128 stands for zero in the data rows.
Here is a table of points, one per row:
[166 108  60 153 136 157 140  86 116 161 138 195  60  68 215  84 171 119
 103 115  92 132  97 157 249  79  97  97 147 104 170 179 162 151 110  99
 144 179 119 165 105 145 148 168]
[108  71 131 107  88 164  91  98 206 135 130  54 100  93  85 187 104 143
 141  93 136  88 134  60 152 133  90 129 113 157  72  70 145 129 123  19
 140 211  98 155  85  82 162 106]
[121 140 114 163 103  37  54 105 130  98 158  59 144 163  87 125 172 124
  52 122 161 163 105 158 142  96  98 133  87  35 122 124 104 101 124 108
  49 140  76 114  54 144 207 154]
[103  71 145 178 141 114 153  80 167 126 161  56  76  98 135  66 181 191
 121  69 211 164  96  54 139  92 106 143 110  93 167 112 184 108 178 178
 189 176 109 153 153  81  87 160]
[143  68 218 104 112 179 177 162 118 155 148 196 146 145 207 156 130 120
 110 127 146 137  46 110 208  54 147 165  95  49  99  98  95 200 131 126
 149  60 145 156 109 151 162 163]
[ 93 126 114  83  77  34 178 141  83 147 109 201 132 136 154 121 103 130
 246  66 162 103 111 121  55 122 175 107 129 184 109 189  98  52 112  79
 104 160  22 138 204 146 152 201]
[ 89 142 125 127  29 184 122 144  51  94 121  38 112 153  80  94 159  77
 113 148 142 211  76 176 186 122 167 171 134 113 183 222 113 179 161  41
  46 147 131 126 177 148  97 102]
[208 146  96  75 220 181 165 118 156 147 102  54 121 123 255 117 104 144
 196 146 147 127 142 165  75 131 171 159 187 129 136 103 119 157 163 113
  66 205 129 139  91 110 125 132]
[187 199  93 131 121  67 139 168 102 112 115 186 120  62  72  32 163 173
  47 108 137 106 169 124 129 144  74 125 100 163 129 168 164 181  87 102
 127 142 101 130  74 158  85  98]
[191 116  53 221 120 139 211  85 157 130 158 205 167 184 110 151  91  79
 142 107 161 148 119  90 151 147 130 130 140 174 129 133  81 111 125 117
 130 149  65  88  85 102 100 144]
[157 126 127 101 132 172 190 100 111 197 102 145  96 168 131 105 164 106
  89 100  28 163 116  86  87 128  96 159 124  96 132  46 135 102 148 151
 178  90 140 123 141  47 150 134]
[ 58 137 131 156  91 115 159 129 168 146  35 123 168 114  62 163 183 130
 150  82 106 115 137  96 180  29  61 150 127 177 103 108  95 104 173  64
 135 161 112 210 164  70 158  68]
[140 108 145 126 152 129 134  74 107  98 116 192 138 162 191  75 131 190
 205 144 193  83 128 106 156 150 171  65  13 129  51 157  86 110 114  81
  97  71 121 101 123  88  89  49]
[ 83 119 127 163 192 186  53 121 176 117 192 142  75 115 101 128 162 111
 187 136 140 114 232  97 150 121 152 162 123 105 209 187 125  87  92  57
 134 142 146 178 121 222 117 128]
[199 107 106 153 100  99 101 180 173  85 158 109 126  54  89 154 146 131
  46 121 124 118 173 152  90  91 157 130 145 129  84 108  73 224 241 119
  90 135 159 136 165 148 144 157]
[173 105  71 119  53 130  17 128  98 166 141 166 116 133 142  42 133  81
 137 124  91 105 156 169 118  53 165 173 134 102 100 170  62 104 213 150
 157 117  85  82  96  60 112 107]
[109 113 113 145 136 113 157 126 137 220 119 135  13 159  93 157 119 115
 117 205 163 144 124  53 117 198 107 195 108  56 118 129 119 154 166 145
 133 101  91 135 198  49 109  49]
[ 91 133  80  79 113 134  98 158 140  84 105 126  84 131 117 120 117  72
  96 140 156 145 118 111 150  85  51 136 155 193  76 138 112 187 155 147
 124 151 129  64  86  88  83 169]
[127 178 169  91 166 135 152 138 222 128 114 145 197  91 150 145 151 170
  49 197 184 141 110 112  51 124 152  81 214 107 133 126 120 140 110 116
 156 173 112  96  80 174 138  97]
[122  89 139 142 136 133  80 148 216 199  88  89 149 141 138  79  77 153
 104 103 115 142 168  95 169 161 128 206 148  88  96 213 103  99  70 138
 121 111 179  79 158  96 115 235]
[130 104 182  78 166 109 120 125 164 122 135 137 109 244 150 154  25 144
  84  80 151  67 128 138 111  94  48 122 221  59 205 180 165 159 153 127
 156 105 120 107 167 209 191  65]
[136  83 155 133  91  84  99  95  63  80  98 106  71 105 107 127 185 105
 148 184 114 113 154 122 149 137 166 164  91 148 187  89 133 110 126 118
 151  98  93   9 169 160 190 203]
[158 112 111 118 150 100 232  73  68 127 132  68 122 156  57 178 172 153
 122  81 133 118  84 131 161 137 117  83 206   0  97 158  26 113 133  82
 160 178 186  63 133 131 130 114]
[150 166 124 124 145 155 124  92  99 116 107 208 179  91  58 150 115 152
 122 152 120  81 118 121 106  65 176 172 153  94 129 171 204 108 175 165
  90  86  99 138 104 101 102 179]
[114 128  55 135 135 155 104  64 116 178 123 146 128  96 136 116 110 140
 129 174 201 104 125 180  93  72  47 145  99 131 233  90 103 149 108 104
 181  88 151 204 118 103 154 163]
[ 92 120  56 118 144 116 229  97 195  70 102 154 138 106  97  84 104 155
 178 138 134 111 140 214 147 137 160  54  94 129 160 118 110 170  98 133
 149  80  77  67 165 153  85  93]
[191 150 154 101 174 131 162 169  90 204 194  95  43 186 202 161 193 127
 109 103 119  27 106 105 135 141 121 134  83  79 137 108 129 210 119  75
 104  84  59 167 175 181  78 157]
[156  58 139  72  61 136 123  59 189 141 157 117 208 106  66 202 151 177
 113  89  98 132  78  90  70 212 125 186  41 174 120 137 171 167 133 146
 164 170 184  73 117 160 123  74]
[132 109 110 142 128 120 131 103  84 159 121 117 145  95  95  92  88 157
 113 128 178  88 125 199 108 165 125 167 127  60  77  77 153  91  98 161
 123  98 123 146 104 113  75 126]
[141  86 119 149 152  87 215 132 126 110 204  44 175 183 143 119 174 107
 154 246  92 148 104 186  56 101  74 132 144 244  84 162 153  83 108 106
 137  93 162 194 121 147 148 174]
[179 103 196  84 157  78 138 102  83  77  58 134 100 120  93  91  96 108
 159 149 179 179  85  49 177 120 136 142 166 202 142 127 152 140 139 150
 100 108 120 131  97 132 134  66]
[177  91 162 209 133 146 105 133  67  48  96 138 161 156 176 115  94 152
 151 192  85 159  79 163  93 208 146 106 130 110 158 108 204 154 179 107
 153 151  83 157 190 117 108 206]
[131 177  54 205 154  97 135 108 117  80  69 134 125 189 139 122 109  71
  98 125 110  69 109 102 184 158 180 135 152 125  82  82 185  54 171 152
 131 123 105 164  48 160 164 120]
[ 61 143 145 117  21  62 182 134 146  64 137 139 136  83 200 139   8 131
 118 151  52  77 125 133 129 156 154 130  70 147 192 178 175 132 149  82
 101 154 243 122  96 106 143 118]
[130 135  78  88 127 182 156  82 141 166 115 121 112 162 150 131 154 134
 104 139 174 207 185 122 184 175 128 174 111 177 137 149 123 118 134 104
 130   0 144  90 122 201  92 170]
[180 133 121 115 184 120 109 184 123 163  98  62 185  98 155 165 120  76
 100 132 111  70  62  87 132  76 134 136  84 149 250 168  54  84  76 218
 108 160 106 163 190 149 100  74]
[116 224 118 180 108 145  44 119 117 147 109  75 153 110 144 169  84 110
 168  71 122 158  21 114  96  99 106 132 117 118 119 171 107 150 104 184
 166 116 100  83 100 233 122 126]
[172 102 194 119 110 162  55 134  94  37  88 104 131 177 109  98 101 133
 142 133  72 113 144 177  58 145 167 146 116 132 119 131  70 123  88  62
 156 135  85 161  89 139  95 101]
[145 212 147 129 165  86  99 103 121  88 208  83 109  94 150  74 115 114
 143  78 118  77  91 120 137 139 161 170 208 203 108  68 119 102 139 119
 210 114 217  86 141 133 116 113]
[157 148  75 128 157 196 128 117  96  69 128 175 144 199 115 108 146 146
 155  45 171  56 115 120 139 116 121 140  90 121 142 110 144  70 155 166
  67  90 204 159 149 130 102 140]
[151 104 137 112  78 101 118 168 132  76 172 138 161 149 114 175 206  88
 124 145 158 154  87 135 140 101 214 154 183 118 163 134 159 137  57 154
 178 145 181 103 125  97  95 109]
[153 139 110 201 138 114  89 135 162 124 122 150  98 172  88 164 116  77
 160  72 128 182 147 137  82 142  83  49 125 177 116 162 160 170  89 175
  60 158 182 130 157 114  78 164]
[147  98 180 135 149 134 154 120 172 117 108 177  99  72 104 151  82  66
 166 167 124 177 158 152 132  91 120  44  81 157 236  87 124  67 118 109
  74  40 111 120 129 152  84  95]
[111  92  78 126 157 166 163 190 136  63 116 164 102  85 111 135  88 174
  98  98  99 189 125  93 108  97 123 115 115 139  90 113 121  66 126 114
  47 104 160 170 126 153 182 137]
[ 93 135 172 151 204 100 123 154  95 123 115  84 187 130 230 168 132 145
  96  98 175 152 148 178 111  67  63 114 122  98 148  95 130 109 210 111
 136 174  92  29 169 152  65  88]
[ 97  69 153 149 150 204 149  93  32 145  59 111 127  86 144 133  74 126
  90 123 114 141 147 111 120  75 112 136 136 105 118 127 113 134  58 101
 135 181 120  87 139 158  89 117]
[153 153 117 191  98 164 131  81 155  41 126 170 104  48 159  99 138 141
  85 161 135 146 145 150 149 207 178 114 206 132 138 140  68  81  81 206
 144 114 114 167 217 127 116  94]
[117  85 154 198 110 125 155 101 110 189  46  83  40 145 117 178 152 167
 130 230  87  49 148 122 103  84 129 138  87 180 135 177 130 158 143 227
 133 146 179 117  73 204 100 126]
[ 97 106 161 160 103 162 117  58  75 180 197 170 194 162 130 189 158 173
  94 135 120 131 213  38 131 139 157 106 135 198 191 124 110 134 192 181
 122 196 153 171  99 208 111 121]
[156 105 145 154 158 117  93 104 143 135 110 177  87 116 121 119 178 126
 191 174 120 124 129 104  78 122 118  79 194  90 113  85  89 175  86 147
 159 154 217  88 115 102 210 147]
[ 84 133 135 128  89  73  80 106 159 205 106 137 147  84 157 189  90 106
 150 150 127 170 156 156 166 154 141 107 196 127 120  46 191  78 118  25
 137 120 180 123 140 196  60 140]
[154 114 161  41 142 141 126  99 120 237 130 108 115 185 105  83 117  81
  76  98 150 166 150 107  81 101 231   0  80 120  81 149 192 104 142 135
 169  76 151 155 118  91 155 112]
[135 149 128 159 114 157 145  69 106 128 143 151  55 125 176 133 190 168
 105  56  56 174 186 228 115 167 148 133 158 146 108 139 108  87  73 148
  65  36  71  63 109  56 154   0]
[ 80  92  48 117 191 115  64 198  53 106  70 176 131 163 110  68 116 146
  87 166 149 129 126 136 145 168 115 125 105 164 110 147 126  90 114 111
 164 157 174 152 135 127 134  95]
[154  88 152 122 177 129 106  81  89 100 158 178 133 138  63 114  87 110
 120 149 113  71 143 161 170 166  94  97 116 146  80  83 133 118 136 135
  79 177 105 109 170 107 143 169]
[ 99 207 142  95 148 141 124  91 174 189  91 120 167 175 121  80 137  92
  37 167  61 129 128  40  87 199 137 125 134 114 148 159 125 145  59  90
 100 118 114 142 176 101 163 165]
[143  97 114 112 108 102 137 148 115  99 107 110 208 178 177 101 197 127
 177  87 111 111 184 122 133 169  75 108 171 189 196  62 127 213  77 129
 141  64 162 171 113 105 149 183]
[153 122 108 113 161 115  55 115 169  97 154 182 135 154 115  89 150  90
 162 136  98 134  73 145 172 114 150 120  90 109 121  63 194 125 105 140
  52 172 113 144 148 134  99 127]
[ 91 158 155 111 103 191  68 167 120 170 126 144 168  74  92 155 127 144
 176  88 107 159  58 143 111 203  94 155  87 169  92 123  86 133 144 209
 181 166  90 101 137 244 196 108]
[117 255 103  47 128 136 163  99  76 130 142 105 163 119 178 140  82  82
 213 166  91 180 236 127 164 120  76  88  67  22  88 115 147 166 195 162
 180 207 179 142 175  90 187  93]
[ 65 194 203 212  73 188 110 201  78 131 250 109 112 129  97  96  69 164
 100 125 169 140 118  95 112 104 126 133 173 186 136 117 162 165 100 111
 128  99 148  85 144  76 202 133]
[135  50  36 146 180  82 127 119  81  86 167 103 167  66 118 166  88  66
 115 105 103 134 206  81 112  87 172 184 109 118  84 131 158 173  74 153
 113  71 114 128 135 145 142  76]
[ 97 125 119  94  86 127 139 136 132 108 169 172 134  84 156 114 156  44
 103 154 177  90 139 107  52 160  89 160 165  93 149 118  91  82 179 123
  25 149 183  97  84 120 152 151]
[ 89 119  73  86  41 194  90 175 189  50 140  79 116 133 122 219 176 176
 143 143  70 118 128  48 136 102  68  89 150 103  98 159 141  90 183  75
 199  90  63  97 123 102 103 111]
[121  99 169 114  97 208 149 188 130 156 130  65 157  90 132 113 146 190
 162 116 117  90 133 122 164 132  75 121 147 157 160 160 168 106 149 163
  80 173  97  81  54 180 110 122]
[111 199 108 141 138 130 120 141 127 149 188  83 162 113 103  96  13 169
 163 151 113 168 110  80 119 143 148 143 107 149 234 113 100 158 125 126
 120  81 102 156  61  59 170 176]
[141 152 255 137  77 134 130 150 152  71  78  82 124 171 112 143 116  66
 119 112 188 120 153 193 133 177 116 139 137 101 125 115  44 144 134 162
 122  90 115 204  75 127  73 145]
[156 149 160  68 136 166 203 172 112 165 149  73  89 124 121 111 175  52
 160 117 162 154 100 113 110 183 145 165 103 113  85 129 166 132 120 170
 158 149 138 155  96 194 166 168]
[ 45 139 105 189 121 180 152 163 126  94 128 167 162 135 157 116 117  87
 189 139 145  82 140 148 102 128 155  74  82 110  44 112 145 140  39 116
 148 108  95 152 132 115 113 133]
[194  80 120 181  24  77 125 149 144 160 141 124 164 101 147  18 112 124
 137 103 103 169 191 117 151 100  80 145 158  88  83 156 151 114 121 148
  94 114  88 164 149 151 130  79]
There is one direction along which these points spread out most. Take the direction at right angles to it along which they spread out most. Go by this last direction. For each point below, how far along it does it lie, from 0 to 99? 50 is the average, and the first point above lies past it. One standard deviation of the points above along it is 16.
[175 139 133 160 123 110 121 147  89 220 143  83 118  77  67 209  71 164
 174 105  73 140  96 195 148 182 183   5  97 180 167 133 121 100 132  68
 154 124 225 165 125  63 164 177] ~ 42
[107 118 195  59 183  81 130 165 104  52 121 143 104 111 157 183 139 128
 135  98 137 151 170 185 179 180 130 136 148  91 165 175  86 141 139 153
 184  85  55 172  84  84 105 203] ~ 58
[128  91  84 172 110  76 101 232 155 114  96  72 101 149 134 137 173 173
 148 111 191  94  78  93 153 161 130  67 170  66 132 131 119 151 149 153
 119  80 131  87 121 107 177  94] ~ 55
[  1 123 128 113 114  75 136  14 134  92  77 123  76  85 199 155 200 195
 120  94  99 149 104  62  94 118 124 164  86 151 153 119 135 174  98 150
 113 172 136 158 120  84 117 139] ~ 47
[199 237 120  81 147  89 166 185 108 182 158 168 147 206 197 215  69 191
 152 184 153 221 156 180 194 113 158 169  38 135  95 112 120 145 102 129
 143 213 168 104 124  98 175  98] ~ 67
[ 50  63 173 109 251 114 136 131 153 160 190 150 162 141 113 134 169  86
 143 117 119 122 123 234 191 184 148 151 184 124  70 190 141 167 177 196
 115  91  65 153  95  87 162 100] ~ 64
[128 133  93  69  60 130  79 104 129 140 135 116 100 178  37 125 108 177
 137 153 121  88 139 217 144  72 150 146 212 116 105  80 180 128  60 168
 102 177  85 158 147  98 125 138] ~ 45
[ 61 161 174 121 159 101 140 100 229 126 159 109  76 177 125  51  98 133
  71 128  62 151  86 117 160  95 164 149 114 142  78 128   5 151 148 123
 130  99 136 107 181 171  95 162] ~ 57
[168 104 104 165 126 129  89 120 168 134 119 204 123  99 111 134 125  69
 116 131 158 134  83 167  53 126  90 127 129 174 119 190 177 124 151  23
 156 122 166 137 128 131 166  92] ~ 36
[ 82 138 205 149 131  98 140 168 143 138 139 143 141  88 101 161 140 113
 110 146  70  80 134  70 146 110  47 108  72 104 136 112 150  68 104 123
 173 170 117 103 101  23  49 116] ~ 47
[192 239 170  92 155 128 144  83 142 110 115  91 194  99 174 172 164 153
 118 166 211  85 153 136 156 122 121 147 150 172  49 172 159 129 118 138
 113  61 148 130 217 103 185 202] ~ 59
[166 146 159  99 179  80 117 180 124 130 141 156  94 148  60  87 156 199
 199 141  79 172  93 117  78 115 114 131 175  13  71 117 127  84 136 127
 151 132 161 147 120 139 105 130] ~ 66
[ 85 116 142 136 103 170  97 194 128 197 116  90 211  94 117 118 153 154
 133 153 106 101 107 114 159 159 129 119 113 176 159  64 116 135 186 177
 119 149 118 110 140 183 148  71] ~ 35
[107 147 147 168 166 159 180 188 177 148  52 151 111 163 122 100 142 110
 112  77 137 111 203 185  70  99 213 180  60 122 190  95 181 114 133 108
 170 193 128 106 147  94 170 146] ~ 59
[140  85  57  67  88 115 133 143 137 104 178 153  74 125 160 143  88 121
  45 123 171 139 132 158 109 136 127  81 123 175 117  91  99  57  97 205
 132 157 105 160 149 147 118 142] ~ 46
[ 64 141  71 101 148 111 134 169  92 148 139 186 151 118  97 136 121 124
 106 109 121 135 117 124  67 120 164 135 182 168 116  94 157 176 148 100
  85 106 143 161 125 147  25 144] ~ 40
